Each row is where one point has got to under a steady rotation. How many ticks took it there?
The counts run from 0 to 830.
[121 127 141 191 120 141 126  69  92 104 133  95 147 137 118 112 131 140
 122 138 147 118 165 128 102 122 138 143 157 158  82 110 100 181 132 108
 114 119 105 125 117 124 119 133 135 164 115 147  99 114 125 109 113 157
  96 100 136 104  82 138  79 136 117 140 104 164  92  96 109  73  61 123
 154] : 223
[128 142 110 143 113  69 154  93  51 100 103 108 137  99 130  97 129 117
 101 133 123 156  98 153 130 121  76 114 115 138 110 177 134 125 131  60
 152 130 108 131 113 111 136 118 131 157 135 146 118 121 130 112 132 131
  98 122 126 112  67 119  96 145 101  95  77 104 127 109 115  70  84 158
 122] : 635
[158 177 132 177 151 165  90 129 130  92 147 118 139 105 131  97 128 130
 136 182 123 119 184  93 118 102 147 102 113 140 124  86  93 143 143 116
 131 122 149 126 166 130  96  93 147 118 132 150 135 143 119 159 141 112
  93 147  84 142  95 144  94 113 122 181 133 108 133 146 104 159 102 139
 154] : 477
[149 151 126 139 141 146 121 144 115 153 151 134 199 151 154 164 140 113
  84 111 105  73 164 166 137 159 111 133 121 103 128 157 150 112 155 113
 167 137 163 128 156 155 118 142 165  92 143 135 161 143 119 174 146 137
 153 163  99 154 124 128 112 104  95 170 168 156 154 158 177 155 165 156
 138] : 403
[109  62 101 139 119 134 118 118 163 103 101 180 154 132 128 146  92 125
 111  82 119  93  98 117 108 114 143 118 122 150 122 167 102 131 166 155
 102 128 141  91 156 108 138 124  87 151 108  89 154 147 124  89 127 155
 130 111 120  76 149 134 156 151 133 108 166 140 115  85 135 114 101  69
  42] : 410
[ 88 107 134 133 156  89 131 131 164 137  98 166  94 123 111 145  92 119
 125 143 156 128  98 158 138 106 146 153 141 152 182 134 188  65 121 133
 131  98  85  98 132 127 120 115 115 134 167  83  99 177 133 105 131 115
 161 154 144 163 131 106 145 100 138 117 138 120 101  75 167 162 126 149
 127] : 569
[151 168 121 219 117 128 115  95  94  87 153 130 144 133 150 128 113 122
  73 139 135 116 120 127 113 102  97  80 108 138  92 129 103 153 135 111
 138 128 147 153 173 116 144 102 154 165 117 139 144 145 134 119 118 156
  86 151 135 100  85 126  59 165 119 154 149 138 135 129 128 118  66 149
 127] : 25
[145 116  78 147 115 123 116  87  74 146 160 141 167 125 119 113 117 131
 118 108 151 134 141 138 123 122 125  58 154 154  98 124  68 142 164 170
  89 124 161 116 136 105 128 118  97 147 125 113 127 138 130 129 127 145
 119 142 111  75 133 119  91 159 121 128 156 109 110  82 114  73 108  85
  66] : 414
[152 154 128 200 124 139 109  98  83  78 157  90 150 120 137  94 116 125
 107 156 147 127 166 119 124 129 109 101 137 154 110 117  93 167 133  98
 131 144 138 146 129 125 112 124 163 179 113 147 125 130 122 134 119 126
  89 135 133 107  74 121  42 144 110 138 109 144 113  99 121  95  81 156
 130] : 417
[149 135  75 162 103 119 107  81  85 148 157 131 147 133 138 107 144 144
 102 105 137 105 140 127  99 139  99  70 140 139  74 154  95 162 179 153
 107 124 154 109 173 110 141 103  93 144 107 144 144 134 136 116 138 148
  88 153 110 100 128 147  98 166 117 126 153 132 109 118 103  55 101  91
  89] : 413
[129  77 133 106 149 129 122 181 162  99 102 160 190 133 160 148 103  99
 108  87 100  80 109 135 144 124 148 143 101 118 162 168 154 107 155 132
 137 129 154 122 140 139 116 153 146 130 127 106 182 128 131 144 124 136
 175 111 123 107 151 105 138  97 124 139 157 163 141 103 180 169 146 151
  86] : 405
[171 141 144 109 129 170  95 116 116 162 158  93 162 127 133 111 167 123
 170 118 134  93 195 137 120 173 132 138 144 129 138  89 117 117 152 141
 136 155 176 115 142 145  58 140 126 115 136 123 139  94 125 178 134 111
 154 135 103 143 146 127 120  95 110 181 160 131 143 132 147 144 166 103
 137] : 36
[ 75  73 112  90 126 142  99 128 115 107  93 162 179 140 129 134  81 122
 121 121 121  99 124 111 129  92 158 152 134 164  88 131  69 157 170 127
 119 106 126 124 113 111 150 150 117 137  99  86 141  96 108 110  89 152
 118  59 106 100 118 162 143 127 123 120 109 140 136  98 108 115  50  89
 115] : 470
[ 99 103  79  81 134 122 107 134  53 131 123 148 214 149 128 142  96 107
 101  92 128 110 119 163 151 102 136 109 139 159 103 111  87 140 169 132
 133 113 160 145  90 111 150 186 144 128 127  95 143 117 112 145 102 153
 153  85 108  93 127 130 118 123 122 116 105 161 132  92 144  89  97 110
 116] : 663
[162 195 125 144 181 106 120 141 137 141 122 129 144  84 132 135 142 110
 134 182 109 114 172 134 130 141 101 122  95 100 167 157 151  97 161 107
 126 107 166 112 163 138 116  76 141  69 120 153 157 149 140 175 181 130
 114 177 101 159 100 151 128 104 109 180 131 121 136 187 132 135 140 145
 142] : 651
[ 77 120 104  81 134  94 139 123  91 191 126 154 150 164 125 177 122 116
 112  91 131 112  90 219 144 136  94 104 157 131 138 147 160  91 162 141
 151 109 125 101 112 135 146 154 110 108 164  82 100 138 121 118 127 151
 158 163 122 167 166 132 139 124 117 107 150 132 118 111 141  84 146 129
 142] : 573
[ 75  89 110 131 151 118 136 166 127  90  95 180 163 146 145 184  82 103
  85 101 119 116  68 138 155  87 134 145 114 141 129 169 133  96 138 104
 141 110 133 139  89 120 150 147 156 155 139  81 160 152 131 107 114 150
 144  98 137  99 104 122 112 130 153 106 110 139 163 104 163 156  88 161
 120] : 465
[164 145 136 119 135 159 131 119  76 133 173  86 159 162 188 119 135 125
  94 136 130 143 146 140 137 143 108  80 157 129  68  96  80 135 176  98
 149 131 176 167 124 138 120 155 176 105 146 137 102  97 121 151 121 127
 126 104  99  80  88 102  78 157 122 171 108 125 148 147 147 138 103 155
 146] : 140
[164 120 104 100 122 183  83 147  84 119 150 146 167 150 153  97 122 121
 114 135 132 118 135  85 131  97 142  84 150 142  85  63  63 142 166 129
 160 134 187 162 150 126 104 133 134 122 134 111 151 112 120 146 110 108
 136 128  83  81 123 145 101 134 145 154 153 113 180 144 150 154 107 119
 117] : 667
[110 112 127  99 168 113 117 136 184 170 106 148  89 118 133 144 115 128
 160 165 133 133 137 127 129 143 164 118 161 122 156 111 129  91 158 155
  98  61 134  72 133 128  86  93  99  62 138  79 106 128 142 130 152 105
 141 133 102 135 145 126 190 123 140 147 124  82 102 133 133 143 162 100
 106] : 454
[140 148 151 107 133 129 146 106 125 204 145  89 137 154 148 147 167 120
 128 121 123  92 165 193 120 200  96 144 160  89 133 128 140  85 145  91
 150 113 149  90 114 154 106 139 136  72 140 133 101 108 136 162 131 128
 136 127 108 153 138 121 135 120  89 164 132 152 111 142 145 115 181 145
 158] : 706
[139 136 151  96 109 151  92 121 113  95 117 116 136 102 131  61 142 110
 147 176 115 124 149  82 126 105 147 151 118 151 135  82 114 140 106  71
 170 148 107 163 135 140  79 143 149 149 127 138 121  83 108 137 124  72
 148 124 104 138  75 142 122  90 109 147 104 122 157 131 115 149  79 152
 157] : 754
[109 156 154 192 164 114 145 119 171 138 102 150  82 129 128 176 120 108
 138 179 109 107 122 155 125 145 118 158 123  99 146 175 175 104 137 104
 115  82 108  82 143 151 130  60 132 103 117 124 122 151 129 124 153 120
  95 141 113 170  98 136 146 122 126 155 109 103 119 144 140 125 124 147
 135] : 263
[162 174 119 164  92 115 115  64  79 160 158  84 126 108 134  60 156 138
 130 168 147 141 164 142 101 139 103  84 146 140  86  71 121 142 150 104
 126 130 107 110 161 117  97 100 113 122 117 165  76 126 128 127 142  95
 100 160 124 111 100 139 102 145  98 142 119 132  92 113  83  94 110 118
 135] : 502
[134 132  99  76 125 122 111 149  75 146 135 148 158 139 155 148 144  97
  76 103 105 127  75 167 155 141  83 120 133 105 118 155 161  68 145 112
 190 129 160 147 137 131 147 150 136 127 167 104 134 129 131 142 129 112
 153 169 109 158 134 130 130 135 129 115 165 109 205 149 170 138 134 156
 124] : 185
[138 164  84 200 122 101 117 112  53 144 136 130 161 116 102 147 167 124
 103 108 110 113 126 187 158 155  74  94 114 135 121 171 113 110 141 133
 147 121 166 105 114 125 141 101 121 153 139 150 170 142 120 168 143 155
  92 176 109 152 112 149  88 131 131 136 169  97 143 109 131  63 117 130
 114] : 547
[ 66  91 105 101 104 126 115  95  70 125 116 135 147 135 110 124 109 108
 140  98 159 132  96 145 148  95 133 151 159 165 105 107  97 149 134 116
 125 125 101 136  92 118 140 172 120 180 142  78  88 113 102  85  92 122
 128 107 118 108 109 143 119 118 136  76 105 111 132  69 118  82  69 104
 139] : 748
[ 89 149 143 169 122 109 145 113 139 164 103 142 110 136 110 172 130 117
 106 130 131 103 110 188 126 150  99 170 131 108 138 181 190  93 140 101
 144 106  84  99 157 153 158 111 133 126 130 108 105 152 124 112 128 141
 100 180 138 195 108 140 148 137 124 136 130 143 120 113 128 108  97 156
 172] : 571
[ 89  84 138 121 161 133 135 134 139 174 116 135 173 148 122 187 111 110
 135  90 136  64 161 184 143 160 139 153 171 129 159 142 139 114 151 152
  98 122 130  81  96 137 120 158 129 119 144  90 137 133 140 153 114 160
 164  96 124 128 149 116 135 111 112 155 156 165 104  68 171 121 166 108
 116] : 792
[150 138 143 128 114 167 104 113 151 179 123 121 123 127 124 114 181 134
 167  95 114  94 186 157 108 196 107 156 140 104 140 127 151 110 135 134
 140 153 148  89 134 148  67 123 111 114 133 134 140  87 120 149 129 101
 120 146  96 167 164 139 167 111 108 174 168 125 126 138 135 118 152 102
 140] : 428
[154 127 108 157 116 111 138 118 167 146 126 162 119 138 170 153 113 137
  74 120 101 123  80 151 116 150  88  82 113 104 110 168 178  76 156 136
 137 117 152 107 203 130 146  75 117 108 118 117 147 178 155 123 163 127
 109 177 131 135 146 115 136 183 127 146 162 125 141 142 136 144 126 133
  85] : 130
[ 94 112 104 150  99 152  90  99 133 136 102 170 134 130 102 133 135 134
 109 107 104  85 128 111 101 132  97 178 107 135 104 185 134 138 142 104
 162 147 111 107 186 112 144 117  93 167  95 117 150 127 108 104 118 138
  94 153 114 133 130 150 179 141 106 112 165 133 156 122 101  99  63 106
 111] : 104
[160 132 156 118 139 114 145 163 144 118 124 128 154 103 170 135 138 116
  98 128  75  96 131 143 115 178  82 150  79  83 140 200 160 102 130  62
 160 148 143 134 149 154 117 125 160 112 140 149 159 119 146 155 161 126
 141 134 110 141  96 129 151 110  92 147 116 139 166 165 155 136 143 152
 118] : 710
